In each game, the first row plays the second. By how much does the first row win? 15 means about a draw, 30 a big win and 0 a big loss. Wins can go round in a circle. Each row has two weighted sums of its numbers, A and B, taken from their middle values. A row wins by its A times the other's B, less its B times the other's A.
3|-7|-11|5|-19|-9|-39|31|13|-10|-15|18|0|-17|-17|38|2|-12|-22|4|23
25|14|-42|12|-51|34|-43|39|39|29|-36|21|-3|-9|-14|65|-10|7|-53|7|51 17
42|-3|60|-7|24|-50|78|-13|-55|-3|21|-30|26|12|32|-29|13|80|6|-12|-77
30|-34|-52|-12|-35|16|-39|37|11|0|-15|19|1|-34|-13|9|29|30|1|-20|43 16
0|8|-53|-4|-60|-4|-40|15|47|1|-28|-4|-13|-11|-7|31|19|14|-24|-3|63
23|-15|-18|-12|-8|14|-41|7|-5|-10|-14|0|-8|-21|1|23|32|17|4|19|12 15
6|-32|27|-8|42|-20|-24|-9|-13|-32|41|51|13|-19|11|-36|-12|-11|36|-62|15
-34|5|-21|4|16|-7|12|10|40|-14|2|1|-6|28|-4|7|-9|-15|-16|3|1 5
-10|-41|35|-21|62|-9|1|-16|-14|-11|28|32|14|0|15|-58|-11|-9|58|-47|-22
-31|3|-60|3|-48|-9|-12|18|32|30|-34|18|3|-15|-11|45|-8|-5|-37|21|39 14
18|74|-4|30|-4|48|26|7|0|61|-29|-64|-11|56|17|11|2|4|-29|56|-37
12|-19|26|-8|26|-13|6|15|-18|-39|12|6|17|7|-5|-12|0|6|24|-20|-23 16
15|-30|58|-1|53|-8|10|-34|-21|-28|33|40|13|18|19|-31|-38|-9|37|-39|9
37|47|40|21|3|9|75|0|-23|32|1|-57|-6|51|12|-18|-1|52|-3|19|-63 4
-11|19|-3|13|12|-7|-1|0|26|-16|-4|16|-11|24|-20|7|-14|-26|-3|11|4
5|-4|57|-3|44|-2|55|-38|-61|-10|23|-30|14|4|20|-56|24|24|35|-20|-69 7
1|11|-16|-5|-15|0|-35|31|51|17|-11|3|-23|34|-26|12|-51|-16|-4|-14|56
-31|13|-58|14|-61|-15|8|34|29|6|-46|32|0|-25|-26|27|2|-13|-40|9|41 6
22|6|-14|-10|-5|11|-15|25|16|-5|-18|7|-14|-2|-10|30|-16|-18|-10|15|27
-73|-41|14|-25|54|19|48|-57|14|11|43|26|16|13|28|-45|-89|-59|53|-51|18 14
12|-28|-7|-16|43|10|-23|-23|-12|34|11|31|0|20|34|-39|-40|-19|51|-47|21
-45|47|-55|10|-34|20|20|-4|60|2|-23|-22|-12|40|-9|35|-50|-44|-27|26|19 3
66|-12|36|-18|15|-7|-14|-5|-44|-24|3|19|4|-29|39|-3|35|19|-2|-10|-35
-23|9|-25|27|-34|-3|-8|54|24|-11|-34|25|0|-18|-46|38|-8|-1|-58|7|26 13
10|-45|5|-5|9|1|-51|9|-8|-3|-8|-7|-15|-17|0|-3|36|25|2|5|8
-49|-14|-51|10|-78|-38|25|35|3|-2|-24|29|10|-36|-44|15|42|21|-39|-4|27 10
109|-1|77|3|51|3|70|-13|-72|-15|10|-15|5|34|39|-38|1|121|17|-10|-75
-9|-6|-28|4|-7|-9|-28|-4|8|-7|-15|42|-1|-35|-7|32|17|6|-9|2|19 13
-32|29|-60|19|-62|5|-6|26|68|2|-44|-3|-10|2|-33|66|-22|-16|-66|38|45
99|-1|74|-8|52|-6|68|4|-60|-22|11|-26|9|24|43|-48|29|106|38|-2|-69 15
0|-30|-15|-24|-22|-17|-40|-22|-19|-7|4|2|7|-35|1|-3|11|-5|20|-33|23
25|-8|30|0|-1|-50|-7|-43|-37|12|33|38|11|-6|-8|-19|20|-44|35|-32|6 17
-18|1|-10|14|8|18|-10|31|59|-14|-11|36|-21|5|-44|31|-49|-50|-23|-13|45
-32|-23|26|-11|55|-18|33|-55|-27|-5|59|19|26|26|14|-67|-22|-40|66|-59|-14 12
-10|75|-11|27|0|32|45|-10|33|36|2|-23|-13|60|-9|15|-47|-28|-31|37|-12
38|-28|-13|-28|-44|2|-39|0|-30|15|-16|1|-1|-52|33|7|24|10|1|11|9 9
-45|-38|-7|-38|67|19|43|-30|-15|28|51|25|25|10|63|-80|-101|-22|61|-95|10
-17|-20|-58|-5|-39|-12|-4|22|17|0|-7|7|5|-20|-14|20|11|2|-22|-7|36 16
54|-78|-9|-35|5|-29|-55|-7|-41|-5|17|33|4|-42|-6|-23|61|51|33|-42|10
48|46|43|4|14|0|47|11|18|-1|-3|11|-21|40|3|7|-19|47|-35|-19|-21 9
-51|18|-20|0|-24|-34|30|-12|14|-21|6|11|6|16|-21|-5|-30|-28|2|0|-9
6|-12|47|-2|33|-11|-1|-4|-18|-38|27|23|-2|8|-19|-26|2|-5|10|-32|-15 17
-1|-14|17|-9|24|-28|28|-23|-13|-22|22|-9|-1|9|16|-16|13|11|23|-9|-38
27|55|1|30|1|74|71|-20|-49|79|-3|-102|0|44|13|-46|13|50|1|59|-52 6
-7|72|23|23|24|54|46|1|-1|18|1|-90|-6|63|1|-17|13|9|-11|33|-39
13|-14|11|4|13|-14|12|-9|-17|-12|-19|-14|-1|-18|3|1|26|12|2|23|-26 10
-32|-15|-24|3|-16|-20|-8|-12|-8|24|-3|-8|11|-4|18|13|-3|9|19|7|0
3|-42|33|-25|48|5|-12|-4|-23|-37|44|25|12|11|6|-48|0|-12|41|-59|-13 15
-12|-12|4|-11|9|2|-31|13|-5|15|10|1|13|24|11|-11|-17|1|39|-6|26
-23|-25|6|-1|-4|-22|2|26|-15|-40|1|-7|11|-35|-18|0|7|1|-3|-7|1 19
-7|-52|-6|-2|-14|-38|-7|31|-8|-28|-11|15|13|-44|-26|-4|30|18|-19|-24|18
25|-73|12|-16|-15|-44|-31|-2|-43|-40|-2|23|26|-77|16|-16|71|40|15|-9|-10 21
4|-3|-15|-2|6|-30|3|14|10|-23|-6|16|-1|-15|-13|16|-1|-14|-7|4|22
8|42|-23|16|-27|33|-14|31|38|12|-43|-18|-33|-2|4|67|-8|1|-61|55|9 16
-9|51|25|28|20|55|30|28|-13|40|-1|-63|-9|47|-6|-24|14|5|2|21|-36
28|16|23|15|5|36|25|-13|26|-32|-5|-8|-20|30|-6|11|-15|4|-25|30|-19 21
-43|-30|-34|8|-43|-44|31|36|-17|-41|-14|28|20|-52|-20|3|30|49|-11|-1|2
-44|-28|-20|-36|43|13|-5|-31|22|12|55|38|13|19|26|-36|-65|-32|56|-57|33 21
27|-45|9|-2|-18|-36|-22|36|-18|-12|-10|26|23|-28|-13|4|37|32|-8|-10|28
-21|-52|-34|-9|-51|-48|16|27|-25|-20|-1|15|31|-52|-20|-13|44|42|-12|-15|4 12
33|11|21|3|21|-3|-12|-27|-13|-29|2|-7|-13|8|21|-9|26|18|15|21|-17
-18|10|-3|10|9|28|12|9|-10|22|-6|-55|5|19|2|-8|-11|-6|13|23|-7 11
59|-4|24|-7|-17|50|-63|12|-14|36|11|-14|-11|2|0|4|8|19|11|-1|27
31|-31|29|0|20|-15|-23|29|-36|-14|-6|-6|20|-26|0|-19|57|61|20|2|-2 15
3|-15|44|-11|66|11|-1|-33|-5|-20|41|44|19|9|12|-51|-40|-13|41|-55|10
7|-27|13|0|28|10|4|-10|-17|-31|-5|19|12|-17|-7|-12|-20|13|21|-16|4 16
-11|-4|13|-8|45|-21|10|13|10|-41|15|2|3|13|1|-4|-2|8|15|-19|4
-12|-16|-29|-8|-20|-15|-16|33|2|0|-14|-1|-1|-39|-23|25|31|21|-18|9|8 16
-4|0|1|1|21|39|20|4|-20|16|5|-25|0|29|0|-5|10|3|-4|6|-12
57|-19|44|-20|12|17|-33|-1|-41|-11|10|7|3|-32|17|-11|51|46|21|16|-32 10
38|45|16|21|25|32|14|21|22|35|6|17|-8|68|-11|1|-51|-18|-11|-12|17
-34|-9|-3|9|-2|-17|1|4|9|-3|-6|-26|12|-2|-15|5|-3|2|-11|18|-10 15
-15|-6|-52|0|-52|8|-21|22|36|-3|-16|-17|-17|-21|-19|27|4|-5|-25|11|32
-14|-1|-30|-8|20|16|17|-23|24|-12|-2|-11|-7|28|-1|-4|-39|-25|16|18|11 15
24|9|30|2|16|8|15|-11|-18|-20|12|0|5|19|8|-10|13|24|6|1|-31
-6|7|-32|3|-6|22|2|2|3|-13|-9|-20|-8|-8|-10|17|2|-10|-9|6|-8 11
18|25|-39|4|-66|25|-34|5|49|22|-26|12|-28|-6|7|56|-25|-24|-41|27|49
-21|-11|-24|0|-64|-44|-26|-21|-15|16|-15|-2|20|-35|23|18|35|0|-12|29|-2 15
-35|-16|-48|-5|-28|-25|-2|36|-4|-4|-10|12|8|-30|-25|6|50|13|-28|1|5
6|-36|35|-16|47|-7|-23|-18|-14|-32|13|11|-10|-2|-4|-35|3|-16|27|-49|-16 19
-19|33|-41|-1|-76|10|-10|-5|22|29|-20|-14|-20|-18|0|33|18|-31|-39|56|2
31|-34|-11|-23|-28|-25|-59|-23|-30|13|21|20|7|-40|11|-15|35|28|28|-26|13 13
5|17|0|7|32|32|13|19|-12|1|-2|-13|-7|11|-11|-17|8|3|9|11|-24
-8|29|-11|8|6|36|8|34|45|-21|-15|-3|-18|33|-14|31|-35|-27|-33|11|6 17
-23|-70|50|-20|44|-72|10|-10|-61|-72|41|7|27|-44|7|-49|46|29|43|-43|-50
-22|-20|-1|-16|21|-14|2|-8|31|15|36|39|21|5|15|-26|-51|-35|29|-63|43 16
-7|-47|28|-18|-8|-60|-27|-59|-9|-27|32|31|11|-37|-7|-9|12|-29|25|-32|-8
-7|29|-33|-4|15|38|-6|27|50|6|-21|-4|-11|24|-7|27|-48|-16|-4|12|39 15
7|-34|14|-11|13|-17|-29|-28|-13|-28|1|-4|1|-24|14|0|48|28|25|2|-2
-7|20|10|-2|29|-5|15|-10|3|-37|28|20|-2|28|-13|-22|-38|-37|17|-31|-1 17
8|-21|-26|17|-27|-24|-2|63|10|-4|-23|21|17|-22|-29|21|9|26|-40|-26|41
-25|28|-36|5|-47|5|-30|8|35|18|-40|12|-1|-12|2|62|-2|-26|-55|31|32 17
-6|5|-25|0|-41|-12|-22|-4|2|8|-35|-15|2|-32|-4|28|40|-8|-14|11|2
-21|30|-30|3|-60|-3|-25|5|7|29|-27|11|-9|-29|15|50|20|-21|-65|44|25 18
2|-16|42|-16|36|-19|4|-38|-16|-26|45|30|15|1|6|-32|-23|-23|48|-42|-9
-5|8|12|8|-1|-23|18|-35|-1|-20|20|18|-3|8|-5|7|10|-1|-3|-3|-28 16
23|33|2|15|31|63|-8|3|5|6|-5|-33|-11|25|-5|9|-2|5|-1|21|6
3|-5|-3|0|32|10|7|19|13|-46|-14|-6|-1|14|2|12|-22|8|-10|-7|-13 15
-10|36|-23|25|-14|45|-1|37|44|26|-26|-21|-11|44|-23|40|-34|-28|-45|25|19
12|47|-20|11|-3|39|14|-1|25|21|-10|12|-15|39|-3|32|-36|-22|-29|20|-1 16
-31|27|-25|-1|-55|-20|-11|50|3|-15|-37|-2|6|-42|-12|33|36|2|-62|23|17
43|-13|49|-3|42|-49|32|-9|-32|-20|17|2|14|9|23|-27|30|39|11|-13|-63 17
-2|-8|21|-18|38|3|-1|-35|3|-2|17|3|-6|25|4|-33|-19|-22|37|-25|-12
23|-58|3|-8|-17|-34|-33|13|-9|-17|-15|23|15|-33|2|-5|38|50|25|-14|25 17
23|32|7|12|-11|31|-30|9|31|-6|-5|-10|-22|14|2|35|1|-15|-26|14|17
-11|-36|3|-32|36|-4|-10|-37|-4|6|29|21|25|7|25|-42|-47|-9|60|-51|23 11
-26|15|-33|15|-16|20|-15|34|27|13|-36|-1|-10|2|-21|28|2|-17|-36|32|20
-12|41|-74|12|-40|29|-9|28|70|-3|-38|-11|-19|-2|-28|61|-26|-42|-46|40|34 13
18|-11|45|-3|31|-45|1|5|-40|-21|13|25|12|5|0|-24|34|31|26|-9|-27
-54|30|-58|4|-22|16|-3|26|66|20|4|35|-13|28|-17|34|-81|-64|-24|-20|69 27
-9|-6|18|-7|2|-21|56|-37|-27|7|23|-7|18|17|19|-19|-8|0|40|4|-36
15|-20|-30|-12|-30|12|-33|25|0|-10|-27|12|4|-22|-9|11|35|46|8|9|32 16
16|14|9|20|-8|15|-10|17|-1|43|-2|-31|-15|23|9|14|3|-11|-25|34|-12
-19|-47|42|-25|73|-33|21|-80|-49|-19|59|33|31|-7|30|-87|-40|-31|57|-92|-19 9
-39|-18|-4|3|6|-21|20|-23|-20|9|30|4|8|-2|-4|-23|-6|-25|15|15|-22
9|-2|-19|-3|-43|-4|-18|22|-23|16|-21|6|16|-58|19|18|51|21|-24|32|-3 11
-8|25|-30|14|-1|10|1|27|23|17|-8|-19|-2|10|-4|21|-8|-22|-3|15|18
-27|-31|11|-27|45|0|3|-22|20|-3|38|25|3|1|-6|-22|-49|-46|26|-73|17 12
-16|-48|-15|-10|-3|-30|-9|15|15|-14|-4|16|13|-20|-11|7|-3|5|3|-18|18
29|29|24|11|23|12|41|-1|3|-15|6|-2|-8|55|18|-2|-12|13|-10|12|-27 4
19|-64|71|-9|59|-51|0|-14|-76|-41|36|10|22|-19|25|-50|23|42|37|-32|-46
-3|15|-48|-3|-22|35|-32|19|42|8|-25|7|-16|4|-11|55|-21|-13|-26|38|55 14
-26|13|-43|2|-54|-12|-6|42|16|3|-38|24|-1|-26|-16|43|15|9|-28|36|28
10|57|-24|14|-26|3|27|2|25|40|-39|-61|-17|18|27|22|12|10|-34|60|-35 9
-27|-8|-27|-13|-21|-6|-29|23|9|-13|-13|0|-2|-24|4|35|15|-3|-12|11|21
-53|28|-10|19|-1|-16|10|-2|-23|12|-11|-27|24|-4|1|-10|23|-12|14|21|-24 17
66|9|56|11|35|4|54|14|-49|-4|7|-51|-6|31|15|-47|35|93|6|4|-59
14|-13|37|-10|60|-27|31|-33|-55|-32|27|7|24|2|18|-47|25|33|49|-10|-39 13
7|-17|1|8|-6|-22|-24|42|-15|-33|-20|17|13|-47|-2|4|47|34|-34|-4|-5
-2|34|-35|20|-26|23|-25|24|39|8|-45|28|-16|-15|-32|50|-21|-25|-31|18|65 15
10|3|-30|9|-14|22|-30|61|45|-7|-24|22|-7|3|-12|33|-2|5|-23|-4|49
-18|55|-41|25|-48|40|1|0|58|42|-26|-33|-31|40|-31|54|-26|-42|-44|50|4 16
-56|-29|-8|-16|20|-17|16|-55|18|6|47|40|10|11|8|-29|-80|-72|31|-69|31
46|-54|43|-8|54|-27|8|-29|-65|-46|32|2|9|-31|21|-55|48|27|35|-32|-57 19
-8|-10|-36|-28|1|14|-36|-1|26|12|19|24|-13|28|13|-22|-18|-33|26|-31|50
-27|21|-27|2|9|18|29|-32|47|14|1|-22|-6|32|-5|7|-46|-43|7|14|8 9
38|-10|58|9|62|-20|14|6|-51|-34|21|-28|15|-7|8|-43|28|49|40|-12|-39
-46|10|-41|16|-32|-30|-1|29|45|-14|-33|25|-4|-12|-40|36|-4|-11|-42|13|35 13
16|-21|38|2|39|-6|43|-1|-66|11|21|-37|39|3|12|-57|47|41|51|-9|-62
-17|20|-7|9|-18|1|-2|29|32|-1|-21|9|-28|11|-21|36|-6|-35|-40|23|13 19
19|-32|8|1|0|-29|-21|24|-9|-59|-11|28|13|-51|-13|-5|44|48|-4|-11|9
6|40|-38|8|-68|49|-42|10|37|40|-37|-7|-34|-14|2|74|-18|-15|-64|49|37 16
-29|41|-67|7|-67|37|-18|12|37|27|-42|-25|-7|2|16|65|-6|-14|-34|46|42
-18|18|34|25|40|35|67|-10|-74|32|22|-75|30|8|-1|-86|35|42|52|27|-79 21
10|24|-9|14|-36|7|-28|12|20|-11|-37|6|-16|-13|-20|56|-11|-28|-49|35|30
17|-5|-7|-11|-31|7|-35|-4|-16|14|-13|-23|-12|-33|15|16|32|14|-14|15|8 16
4|-49|88|-12|83|1|13|-28|-44|-47|44|34|9|6|17|-68|-17|-16|52|-73|-14
32|-36|-13|-19|-6|10|-55|-13|-20|32|29|4|11|-11|15|-30|9|13|51|-42|34 22
6|38|-4|7|10|29|-9|-4|3|32|1|-39|-6|28|-3|3|6|-3|3|40|-8
-41|28|-46|29|-59|-6|-11|46|49|-11|-30|21|1|-1|-35|39|-12|-8|-54|27|38 27
26|-13|55|1|29|-18|9|-29|-52|-3|15|-12|11|-5|18|-30|32|25|20|-11|-55
-51|-42|67|-11|45|-45|22|-59|-49|-20|59|49|21|-20|-2|-72|-23|-40|55|-80|-9 15
6|29|-30|18|-6|59|-11|23|43|0|-15|-13|-26|30|-25|28|-17|-15|-39|38|33
-54|26|-59|10|-64|-4|-5|15|50|28|-25|-6|-8|-16|-21|48|0|-27|-44|51|30 12
-12|19|-8|3|-26|-3|-25|14|29|8|-34|0|-9|-2|-15|34|15|-19|-35|32|16
-28|46|-76|25|-70|19|-28|49|50|25|-36|2|-17|6|-16|55|-5|-21|-71|37|56 19
-48|-9|39|-5|33|13|23|-30|2|19|36|20|14|17|-9|-30|-80|-52|23|-48|9
3|-15|-24|-8|-7|-7|-51|31|16|1|-7|-3|-12|-40|-22|14|26|1|-20|-24|16 17
-22|28|-31|-4|-15|16|-22|14|45|2|-14|1|-13|19|-7|38|-10|-31|-23|21|28
3|79|-26|33|4|62|67|20|34|51|-2|-64|-17|83|-8|10|-32|3|-44|35|-33 16
-14|34|-1|10|7|-3|67|1|-20|26|10|-34|11|36|10|-21|9|-3|-13|18|-46
-56|-8|-28|-1|-4|-15|19|-13|14|18|11|-6|7|20|9|-15|-35|-27|19|2|-6 26
19|-26|-18|4|-3|4|-47|43|-1|-8|-33|19|6|-18|-10|12|35|35|0|-18|34
7|25|-15|3|-23|35|-33|46|46|32|2|11|-24|40|-8|31|-34|-49|1|-13|75 18
28|22|-26|-1|-29|39|-45|39|40|11|-32|-1|-30|0|1|33|12|-5|-34|26|36
27|-10|-43|-13|-48|19|-44|27|19|39|0|5|-10|4|-11|13|4|-2|0|-25|44 14
-33|23|-10|15|-30|-9|7|27|28|-24|-20|-12|-15|-20|-36|39|7|-23|-47|23|-7
26|-54|-3|-24|-4|-46|-31|15|-33|-31|-15|17|24|-61|28|-12|62|49|22|-15|6 11
-49|-1|-54|-2|-21|-10|1|28|32|-5|-26|14|10|-17|-15|27|-34|-16|-21|-11|34
-33|15|-51|7|-73|-12|-19|2|22|16|-29|8|-10|-23|-2|50|-1|-20|-54|52|30 11
40|48|20|30|20|45|23|28|9|17|-39|-41|-12|36|-1|7|22|35|-29|45|-30
20|-11|14|15|9|1|3|33|-6|-35|-11|11|-3|-17|-25|3|19|22|-4|5|-7 14
-11|46|-41|20|-34|33|-13|12|22|31|-37|-16|-13|16|-18|44|-18|-26|-29|65|18
14|-16|4|5|40|-19|-18|40|16|-41|-13|5|-3|7|-2|-9|-11|5|21|-25|13 21
-71|-48|39|-33|58|-20|43|-64|-45|0|64|42|34|4|29|-76|-78|-46|61|-81|-3
0|-13|7|-16|21|-13|-13|-85|9|15|43|30|4|4|1|-20|-34|-47|59|-29|35 16
-6|-31|-2|5|8|-37|-9|25|0|-26|17|34|8|-23|-16|0|12|-5|-13|-25|9
4|-43|-11|-2|-21|-35|-25|51|-25|-5|-15|22|22|-53|-25|-3|48|46|-26|-10|-4 14
29|-49|9|-8|-12|-35|-31|23|-50|-20|-20|18|27|-66|11|-9|68|65|10|-13|12
14|-21|0|1|0|5|-34|34|-20|10|-16|2|7|-7|-3|4|45|37|14|-5|6 16
-34|-12|1|-12|6|-28|2|1|48|-21|10|41|-16|6|-20|18|-20|-49|-1|-16|41
11|57|25|35|-1|37|1|28|28|31|-20|-12|-30|38|-2|45|-13|2|-47|51|-12 13
3|28|5|6|-21|19|28|-18|-11|38|-11|-55|-6|12|17|-2|34|29|10|43|-56
19|-59|0|-29|19|-6|-44|6|-34|-25|35|28|12|-28|14|-49|0|5|55|-53|19 10
21|-51|4|-31|55|-9|-44|10|-19|2|25|31|24|-10|23|-48|-7|14|69|-78|26
13|-5|-15|14|-34|0|-15|58|-3|-8|-37|0|-2|-20|2|35|44|25|-45|18|20 15
-24|-16|-14|-21|8|3|19|-6|25|-11|-3|-1|-4|15|6|5|-14|3|21|-10|24
18|-37|28|-2|5|-30|-12|-23|-12|-38|21|27|1|-16|-10|-13|10|-12|18|-7|-8 15
10|46|21|10|-4|16|43|1|17|-2|-13|-12|-16|40|1|10|-35|-3|-16|29|-11
-10|-15|9|-2|-1|-1|-13|-18|-19|-13|-17|11|-10|-15|2|17|10|-5|6|26|28 15
-36|7|-53|10|-58|-21|-7|43|23|-1|-48|16|-3|-34|-16|37|12|15|-51|36|37
2|28|23|15|8|-8|35|-17|-10|-2|4|-9|0|20|-3|-6|-16|7|-6|18|-36 7
-19|-1|-6|6|-5|5|0|-15|-3|2|1|-36|5|1|5|-3|35|10|23|23|-17
17|-10|37|8|33|-1|21|20|-20|-12|3|-18|8|7|-16|-7|-18|-4|1|-12|-23 5
-52|33|-33|8|-27|29|2|8|4|47|-38|-53|-9|-7|2|17|33|-3|-7|65|-16
0|-21|48|-5|45|-27|30|-42|-44|-25|25|26|26|-8|-3|-47|-8|-3|57|-40|-32 19
-29|-25|-12|4|-34|-32|-26|19|20|-8|-1|26|19|-37|-31|28|19|-1|-21|-18|19
42|-16|0|1|-19|9|-40|-31|-9|15|-17|-11|-7|-19|23|14|13|21|10|39|5 17
-20|-18|-37|-14|-5|7|-21|20|20|3|-5|6|-1|-14|-7|20|0|-2|-14|-5|21
16|-18|-48|-26|-35|26|-43|16|30|42|-5|7|-19|29|5|-2|-39|-5|18|-29|61 12
1|-33|1|-28|-22|-21|-41|-2|-10|-9|-3|6|5|-40|9|4|52|24|17|-4|18
-1|-36|34|-1|-14|-64|-45|-21|-31|-29|-1|39|17|-50|2|-3|43|2|19|-2|-6 12
-16|-7|-15|13|-40|-36|-27|22|2|-44|-21|9|1|-39|-9|22|28|11|-14|9|3
-18|-7|39|19|7|-15|-7|11|11|-17|-4|23|1|-8|-29|12|-9|-9|-24|-3|3 16
-41|62|-19|11|-4|29|26|15|64|-6|-16|-5|-33|52|-26|43|-61|-53|-36|31|10
-20|-40|0|-19|32|-10|-1|-21|-5|-8|48|57|9|-1|-5|-39|-41|-44|41|-62|40 27
34|-7|50|-5|29|-26|-5|-18|-29|-5|5|2|10|-1|18|-10|31|26|23|7|-39
-4|-34|0|-5|-10|-29|-10|15|-23|-34|-12|-2|14|-37|1|-6|34|30|-8|-9|-14 15
32|6|13|-10|-10|-33|-11|-23|-44|5|-7|-22|-2|-47|72|5|82|35|-9|21|-38
34|26|28|1|16|4|84|-5|-20|11|-11|-56|-4|31|25|-13|-6|71|-17|13|-63 20
-63|18|-22|4|-2|8|22|-16|58|-4|27|25|-11|50|-7|7|-45|-57|8|-7|16
35|-54|50|-16|67|-39|-2|-54|-52|-49|34|20|21|-28|27|-59|28|34|66|-35|-55 17
-16|-80|26|-25|21|-68|-25|14|-35|-48|38|46|26|-49|-25|-36|18|18|49|-67|-1
-3|45|-14|29|-13|55|5|-14|58|23|-16|-16|-45|44|-12|47|-38|-33|-47|48|5 14
-15|-26|16|-23|69|7|5|-19|3|-2|54|29|12|8|23|-49|-51|-19|67|-59|23
30|65|23|19|-5|32|59|-2|28|14|-7|-19|-18|55|-3|21|-42|15|-41|34|-27 8
-17|-26|-2|1|-17|-19|-29|26|-3|-20|8|44|-8|-45|-19|10|10|-6|-21|-10|16
-15|2|-23|10|-26|7|-20|41|15|1|-24|-12|-4|-16|-29|27|27|0|-28|6|20 19
-38|-5|-27|-27|-1|-7|-13|-35|15|11|23|29|7|7|-5|-20|-47|-62|32|-30|23
31|-11|37|8|22|-8|2|-13|-35|-10|11|9|17|8|17|-21|20|25|21|-17|-40 15
70|-23|16|-10|-8|9|-42|6|-18|-12|-20|24|10|-62|29|23|21|12|-9|18|-10
-5|-67|8|-7|-16|-40|-1|46|-42|-64|-1|24|31|-69|-18|-13|58|89|3|-41|10 5
31|17|43|7|15|-11|-25|-32|-23|-1|19|18|-12|-1|-3|-4|11|-22|4|-17|-11
33|12|-9|-8|-14|2|-15|-4|-7|-9|-39|0|-4|-42|29|32|34|4|-32|34|1 15
57|-8|57|15|26|8|-19|-5|-22|-14|-10|-1|-3|-2|13|-11|27|31|1|14|-31
12|-9|22|-7|0|-26|-10|11|-13|-33|-9|-12|0|-39|-12|15|14|-2|-10|21|-24 14
25|23|-14|-5|-16|24|-30|-9|17|16|-20|-12|-21|-5|29|16|16|7|-10|44|11
3|-29|22|-21|51|-34|18|-15|-62|-46|26|-7|30|-33|22|-62|61|61|61|-28|-66 17
71|-9|14|-21|-10|-2|-56|14|-40|-7|-4|12|4|-55|41|0|33|23|3|-7|21
-2|6|-30|0|-36|2|-29|15|25|6|-26|-13|-17|-21|-11|26|-10|-10|-32|24|12 14
10|-53|23|-36|36|-28|-37|-22|-61|10|43|14|16|-14|17|-71|25|20|89|-50|-15
4|-49|-16|-16|-16|-22|-31|0|-13|-7|-11|2|17|-38|13|8|32|28|11|7|7 18
37|-16|14|-13|15|26|-41|13|-31|13|1|-11|5|-3|4|-9|23|12|8|4|-3
16|26|-46|1|-47|59|-34|-4|42|67|15|4|-17|36|-14|-3|-53|-36|23|-27|79 15
-8|44|-16|10|4|17|23|9|28|17|-23|-24|-26|42|5|31|-20|-23|-24|14|-4
-16|50|-30|16|-31|33|-27|7|58|13|-29|-29|-32|15|-13|41|-3|-19|-37|37|3 11
-5|-3|-50|-3|-44|8|-40|-1|21|26|8|-17|-17|-9|-35|12|24|-11|-23|-3|21
-3|11|0|5|-21|-10|-18|2|-8|6|-16|-6|1|-11|7|16|28|4|1|29|-5 16
29|31|41|4|3|0|35|-22|-6|9|5|-20|-9|29|13|5|-4|13|-12|24|-36
-16|15|13|9|38|23|36|-4|7|27|18|-22|11|34|-2|-27|-17|-17|13|-7|-26 10
-3|-41|0|0|-25|-34|-27|25|-29|-12|-18|18|30|-51|-17|-4|51|36|-14|-19|15
-37|-37|36|-15|46|-4|29|-55|3|-23|45|46|25|6|10|-47|-53|-39|54|-53|-2 15
